The rows of M fall into 3 groups, and each row is roughly a mix of its group's hidden directions; some rows fit no group.
M:
[[-29  15 -24 -33  -5  17   4  29  20  -1]
 [ -5  -7 -29 -20  -3  48 -12  22  -8   4]
 [  9 -30   6 -23  31  25  13  -1   3  30]
 [ 28 -21  40 -13   0  12  10   5 -27  17]
 [-18  23 -14  23  -2 -20   4 -24  24 -33]
 [-31  27 -23 -18  -2  23   6 -15  31 -10]
 [ -7   7 -37 -42   3  18 -13  -7   5  22]
 [ 14   2   1 -11  -4  36  -8  40  32  -4]
 [ -3  -5 -32  36   3 -28 -11 -26 -17  -5]
 [ 17   9  -4 -29 -21   9 -12  -7  31 -37]
 [ -3 -25  21 -29   5  18  11  25 -25  26]
 [ 14   8  37  26  -2   5  30 -31  -2   4]
 [ 11 -13  39  27   3   4  23  -9 -26  21]
 [ 31  -6  22  36  -5 -17  -2 -30  -5 -16]
 [-46  19 -21  22  -4 -16  -4   2 -24   4]
 [-41  12 -26 -33  14   4  -1  22   3  -2]
 [-23  36 -21  -3 -19 -11  -5 -11  30 -22]
 [-17  32 -25  14 -19 -21   1 -15  26 -22]
 [-20  13 -48 -25  -6  -9 -16  13   2 -14]
 [-10  22 -15  28 -15  16  23 -13  25 -29]
 [  5 -17   2 -26   7  17   3  30 -20  40]
 [-15  36  -8  16 -28   2   3 -10  22 -32]
 [ -9  42   6  -7   8   1  31 -26  25  -7]
 [ 11   1 -28   6  -7  38 -25  -9 -10  32]
 [ 13 -25  16  12   7   3 -12  16 -46  23]
 [ 49  -7  14  31  -5 -13  -4 -20   5   9]
 [-42   3 -32 -28   5   4  -8  19  13 -12]
 [-11   1  22 -43   6  18  35   7   5  14]
 [ 16   1  -3  55   2 -16  -6   8   2  25]
 [ -2 -13   0  26   1 -43  33 -18 -11  -2]
 [  0 -11 -13 -47   6   8 -18  35 -10   9]
 [-17  33 -16   0 -20  -5  -1 -21  40 -14]
 [ -9   2  -7 -49  -1  23  -3  28  11  16]
 [ -7 -15 -41 -16  -8 -31 -18   4   4 -27]
 [ -5  40  -4  -1   0  -1  10 -20  41 -21]
 [ -2  29  -7  43  -2  -8  -6   1  15 -35]
 [  4  27  18  20 -37  11  -2 -21  25 -16]
 [-26  -3  -3 -42   5  28   8  29   5  13]
 [-31  11 -41   2  10 -13  -9  14 -15  27]
 [ 39   7 -13 -19 -21  -9 -30 -16  17 -16]
 [-28  -2  -2 -16  -6  26  10  29  -5  39]
 [-18   5  19 -41  -4  18 -29  24  11  -1]
 [-10  -2 -37 -35   4  -1 -27  17 -18  14]
 [-35   4 -41  -6 -10  15   9  25   9  16]
 [-18  20 -24  37 -14 -16  -7 -25  10 -19]
 [ 38  -6 -14   9 -19  -8 -21 -33  17 -17]
 [-22  18 -46  -7   3 -15 -20   1  15 -21]
 [ 19   2  17 -32 -18  22 -27  -9 -13  30]
 [ 25   8  39  20 -22  11  18   1  24 -14]
 [-36   8  13   6   4  25  34  24  17   5]
 [-47  12 -29  -5 -13  -3   1  17 -15 -19]
 [-16  34  -2 -13 -28  25  -9  -8  29 -17]
 [ -4  19 -47 -10 -23   9 -16 -16  20  10]
 [-28  23 -39 -21  -6 -10 -15   3  24 -10]
 [ -8 -21 -32 -23   6 -10 -22  22 -32   8]
 [ 34 -21  -2  20   7 -21 -16 -23 -25  19]
 [-24  15 -26  -9  15  29  -9  14 -14  34]
 [ 26  -3   6  18  -5  29 -33 -13 -32  12]
 [ 10  38 -23  29  -1   0  -8 -26  25   0]
 [  2 -25 -17  33  10   0  15   5 -16  41]
 [-21  20  14   9  -2 -11  15 -12  47 -22]
 [  1  19 -37   8 -19 -32 -11 -27  14   8]
 [ 33 -17  36  22   2  -7   1 -11 -23  21]
 [  6   0 -29 -18  -2  -6 -27 -33  18 -30]
 [-27  25 -41 -15 -19  -1 -15   9  15 -11]
 [-14 -12   9 -42  18   8 -20  33 -14   6]
 [-15  19 -24  19  -3 -29 -14 -21  -4 -36]
 [-13  32 -41   3 -28  -8 -13  -8   7 -16]
 [-30  28 -12 -12 -17  13 -11  13  27 -29]
 [ 46  -3 -12   9 -27 -10 -18 -20  14 -15]
 [ -3  -2 -26 -48 -11   9  15 -29   2  -7]
 [  3 -23  12  -7  10   9 -14  39 -41  -2]
 [ 25 -27  32  -6  10  17  -2   7 -30  23]
 [ 26  -5  -6   0 -11 -24 -21  -9 -41  25]
 [ 27  22 -28  -9  -3 -31  -7 -27   9 -20]
 [ 41 -22   6 -11  13  17   2 -18  34   6]
 [ 12  25   6  37 -40  -5  -4 -10  19  -5]
 [-22  26   6  -5 -24  17  16  18  30 -28]
 [-16  17  28  46 -11 -14  14  -3 -17 -10]
 [-19 -11   1 -40  27 -21 -18  25  -5   9]
 [-16 -12 -19 -35  28  34   9  12  10   9]
 [-18   2 -21  31  10 -32  -9 -11 -35   2]
 [ -7 -22   0 -30   2  26 -20  34 -18  17]
 [-34   2 -25   2   3 -10  -7  10  13 -45]
 [-11  26   8  -4  -6   4  21 -17  47 -22]
 [-11  34 -33   8 -23 -24  -8  -7 -13 -21]
 [ 36 -19  28  14   0   3  -6   2 -34  21]
 [-21  26 -48  -3 -15 -10 -10  -3  15 -14]
 [-31  26  -2  41  -8 -11  10  11  -8  22]
 [-32  23  18 -30   9  16   6   5  23 -24]
 [ -5  -6  50  -9  10  23  28  12   6  -9]
 [ 26 -25  21  19   7  -9   0  -6 -35  28]
 [  6  12   8  29  -7  25  22 -14  30  31]
 [-26   6 -22 -20   5  21   0   4  46  -4]
 [-40  16 -35 -12   6 -10  -1   6  23 -19]
 [ 25 -25  -9  10  -4 -14 -26 -32 -29  10]
 [ -6 -12 -37 -18   4   2 -30  32 -14  18]
 [ 35 -20  -5   8 -14 -40  12 -23  -3 -10]
 [  9 -34  12 -11  29  27  10  21 -22  14]
 [ -2  10  20  46   0 -22   5 -24 -11 -22]
 [-29  29 -28  26  12   2 -28  -2   0 -14]
 [  2 -11  16 -37  19  30  -1  17 -29  11]
 [-28  33 -13  14  -2  -3  10  -1  35 -27]
 [-22 -12 -42 -14   0 -30 -14   5  -7 -24]
 [ -7  -8 -25 -32   5   7 -37  28 -19  -2]
 [ -8  26  -4 -12   1  44 -23  12  26   5]
 [-31   6 -18   1  16   8  16  30  -6 -38]
 [ -4 -16 -15 -42   1  22  -4  25  -5  30]
 [ 32 -29  23  21  -5 -28  10  -2 -23   6]
 [ 29 -14   5 -41  -4  15 -11  27  -1  21]
 [-21  35 -27 -12 -27   5 -17  -3  22 -17]
 [-16 -17 -28 -17  21  29   7   9  35   9]]

Here is one row of each group, with its name. Which group are the others in?
[ 18   4 -21   4   2  -5 -31 -27  10  41]
F
[  1  21  35  25 -20 -32  -1  -8   2 -23]
C
[-24  21 -39   5   2 -24   7 -23  14 -20]
U

[ 21 -34  33  -2  20   6   3   9 -24  22]
C
[ 13  22   2  36 -36 -19  -3 -23   5 -11]
C
[  5  -9  40 -32   4  30  -4  12 -21  -1]
U
[ 41  -7  10  20  -8  -8 -20 -36   5  14]
F
[-33  10  -1  11  12  -1  18  21  18 -42]
C
[-16  35 -31 -12 -25 -18 -22  -8  10 -10]
C
[  8  -9 -25 -50  -5  18  -8  19  16  -3]
F
[  4 -25  24 -18  29  18  16  14  -9  32]
F
